Each path is a new rotation, seen through one point. The rows after it are directions, each followed by how far the rotation turns it, in degrees per step (0 if it stays put).
Each turn is a multiple of 5 degrees from 10 to 175, or 0.
Each row of a path follows its step; steps can be skipped.

step 4: -17   5  21   2   3   4  -3 -14  17 -12 -16  -1  -7  15  10   4  20   3   1 -13 -12  11   4   3 -13  -1 -13  15  12  -9   4  12   2  16  -9  -1   0 -12  34  22 -11  15   6   3 -31  -4   8 -35  23 -16   8
step 13:   5  10  -6  19 -21   7 -45  22  10   6  -3  12   8  -4  -9  12  -4   6  24  -8  16   3  10 -10 -17  -1   5   7  18 -18  -7  13  12   2 -13 -23  -7  15  15  19  10  16   3   0  -3   6  -7  10  24   3  -1
step 14: -26  -4  15  15  -7 -18 -10 -10   0   5  -1  14   0  11  21  12  14 -16  -6   6  -4  -5 -38  -5  10   6  18   1  31  -7  -2   4 -29   1 -34   4   7  12   4  -3   2  11  12 -23  -7   6  -6  -1  -2   1   0
step 18:   9  19  22   6  -5   3 -24  -3   9 -25  14  12   9  -6  -5   3   7  -2   2   4  17  16   9  -7  -8   1 -24  -7   0 -13 -18  -2   9 -10   3 -15  30  30   3 -14 -14  20  -9 -19 -20  -7  12   7 -21  11  -9
step 19: -19   6  24  -1  10 -15 -14 -12  -3 -36   1 -16   4  30 -13 -10  -6  10 -23   3  16  18 -17  -5  -5   8   4   8   9  -2 -19  20  -9  -8  -7   1 -12  15   8  13  18   4   1   0  13  -9 -19 -12   4 -27   5
step 20: -13 -13  16  16  12 -20 -19  -3 -12  22  20  20  -2  25 -19  26  -9   3  23   4   7  10  16  25   2  -4 -10  -4  -7 -18 -16  -4 -16   4  11   2  -3   6   9  -7 -15  18  -8   4   9   3   3   0  23   0  20
step 29: -15 -24   4 -10 -10  -5 -23 -15   0  20  30   1 -13  15   8  -6   6   8  -9 -15  14   6  -2  -9  13  14 -14  -6  19 -15   1  17   6  41 -19  -3  14  -8   3  -3  14  -5  -4   6 -15  -6  -8 -13  -1  -9  15
step 33:  -5  20  -4  16  -2 -17 -20  12  -9  -2  14  11   8  21   6  24   7   5  -4   0  14   2   5  -8  26 -18  12  -7  20  -6  -2  -7 -13   4 -17  17  10   2   3   3 -10  21   0 -42  13  15   1   3   5  25  -7
 7 -1  2  2  3  1 -5 -5 -2  4  7  2 -3  0 -3 -4 -2  1 -4 -2  6  0  1  1  3  0 -5  3 -6  1 -1 -4  0 -7 -3  1 -6 -4 -4 -4  8  8 -5 -2  4 -2 -2 -4  2 -1  3 => 35
 1  4 -4  3  1  0 -4 -5  2 -1 -2  7 -4  1  2  0 -3 -4  0 -5  3  8  1  4  1  2  3  1  1 -2  9 -3  1  5 12 -1 -1  3 -2  0  2 -4 -4 -3 -3  2 -1 -6 -6  1 -3 => 125
  0   1   5  -6  -2   1  -6   2  -1  -6  -4 -10  -4  -2   3  -4   0   0   5  -3   1   1   6   0  -2   7   1  -2   1   3   0   9   1  -3   4  -5  -6  -1  -1  -4   5  -1   1   1   4  -1  -4   0   1   2  -1 => 115
 -4  -6  -3  -3  -2  -3  -6   2   1   1   3  -4   1   0 -10  -1  -1  -1   0  -7   0  -2   1   1   2   4   3   4  -2  -1   2   0   7   2   1   5   7  -3  -5   5  -2  -3   0  -5   8  -2   4   0   4  -4  -4 => 155
 5 -6 -1  3  2 -1  1 -1  1 -1  4  5  5 -4  6  5  2  1  4  1 -6  7 -4 -4  5  8  0  2 -3  4  4  1  0  4 -4 -3  1 -8  0 -8 -1 -4  1  0  4  1 -4  0  4 -1  1 => 55
 1  3  0 -2 -9 -3 -4  3  3  4  6  2  1 -2  1 -3  0 -6 -3  7 -3  3  0 -1 -4 -3 -5 -4 -4  1 -2  4 12  5  2 -2 -1  1 -2  1  3  1  1  3 -2  5 -3  2 -3 -5  0 => 135
 2  0  1  4  0 -1 -3  7  0  2 -8  1 -1 -2  5 -1 -4  3  4  0  1 -6 -2 -5 -3  4  1  6 -8 -5 -7 -3  6  1  0  1  0 -2  4 -3 -1 -2  3 -3 -3  0  3 -9 -5 -1  2 => 80

step 5:   9  25  29  -7  15  -6   8  -6   0  14   2  15  18 -15  -1  -8  10  16   6  -9  15   7  12   8  -5   0 -21   0  -6   5  20  -4  -4   2   1   6 -17   9  14  24  24 -17  11   9  -7  -3 -27  13   0   4  -1
step 7: -22   4   6  12  -1   5 -11  13  12   6  -9  13   6  10  23 -15  22  -7  14   6  15   2 -11   4  -6   5 -36   0  18 -20  14  12 -13  -3  -8  -1   5 -17 -21   0 -16  -2  -3 -19  -5  19  -5  12  -9  15   6
step 8:  33  -1   5  -1   9   6  -3  13  16   5  -6   4   0   3  -5  -6   4  25  11  -9  13  -1   0  -2   7  -1 -21  -2   6 -13   5  18 -16  -5   9 -11  -5   4 -27  15  22  -2 -21 -15   8 -10 -24  30   3  -5  -6
step 12:  -3  -7 -12 -29  17  -7   6  -7  -6  21   3  14 -20  -9   8   9  16   5   5 -13   1  -3  25  14   3  -8 -20 -10  -2 -11  28  -8  -6  -4  21   5 -12  13 -17  -2  -6 -19   7   6 -10 -15 -14  -7  -6  20   2
step 19:  -3 -14 -22   7  -8  -1  12  -3  -8  17   1  16 -20  -4   0   9  22 -23   6   3  24   4   2  29   2 -14 -14  -9  -4  -9   8  13   6 -21   8   3  19  12 -13   8   5  25   8   3   2   1  15 -10   1  15  20
step 21:  12  -5   7  -9   8  10  12  13 -11  12   6  16 -15 -30  22  -2   7  16  -5 -26 -12 -19   1  -6   2  -2  -2 -21  10  10   8  -6   4   6   8   0   3  28 -18  -4   5   0   3  20   0  -6   5  13  18  14 -21
step 24:  16   8  -9  -2   8  -8   9   2   5   4 -12  16  -7 -17  13  17   6  -7  -4 -21  18 -10  -4 -25 -21  15 -12 -17 -10  -1   2 -31   2   0  -8  17  -1  25 -13  10   8   5   0 -21   0   4  -6  16  16   2  15
step 30:  -1  -7  12 -12 -15  18 -14   6 -10   3  13   7   9 -13  15 -20  -7 -16  11 -11  -1   3  12 -11   0  15  -3 -15 -10  -8  14 -13  24  -3  10  18 -18  18 -18 -10   4  -8  14   6 -14   8  -3  -8   4  23 -29
 1  4 -2  2  8 -1  2  1  0  1  0 -3 -3  5 -2 -5  7 -1 -2 -8 -1 -1 -3 -2 -5 -3  1 -1 -4 -5 -3 -3 -4 -2 -2 -3  0 -2 -6  4 -8  3  3 -9  0  0  4 -7  1  1  3 => 85
-3  0 -1  4  0  4  3  2 -1 -4  0  1  8 -1 -2  1  7 -6 -4 -1  3  3 -1 -6 -1  6  3 -3 -6  1 -7  3  0  1  6  5  0 -5  1  2  1 -8  3  0  4 -5  0  1  2  2 -6 => 10
-1  6  0 -2  0  6  0 -9  0 -5  6 -2  4 -3 -3 -2  3  0 -2 -1 -4 -3 -1 -2  7  0 -4 -4  1  5  4  5  5 -1 -1  0  2 -3  5  3  5  8 -1 -5 -6 -1  0 -5  4  0  1 => 85
-3 -1  4 -5  7  6 -1  3 -9 -4 -5 -2 -1  2  3 -1  2 -1 -2  1 -1 -3 -2 -1 -3  5  0 -3  0  3  4 -4 -4  5 -3 -4  3  2  6  7  1  2 -4  4  2  0  8  2 -5 -2 -2 => 95
  7   2   6 -10  -8  -2  -4   1   1  -1   3   0  -4  -5   3   1   2  -2  -3   0   4   1  -2  -5  -4   0  -1  -4   0   0  -3   6   2   0  -5   3   2   2   2  -1  -5   2  -2   3   8  -1   1  -8   0  -2   2 => 10
 1  0 -7 -8 -2 -1 -4 -3 -3 -3 -2 -6  4 -7  1  1  3  2  3 -3 -1 -1 -4 -2  4  0  9  2  3 -3  4 -9 -1 -1 -1  1 -1  7 -1  1 -3 -3  0 -3  1 -4 -6  2  4  1 -4 => 120
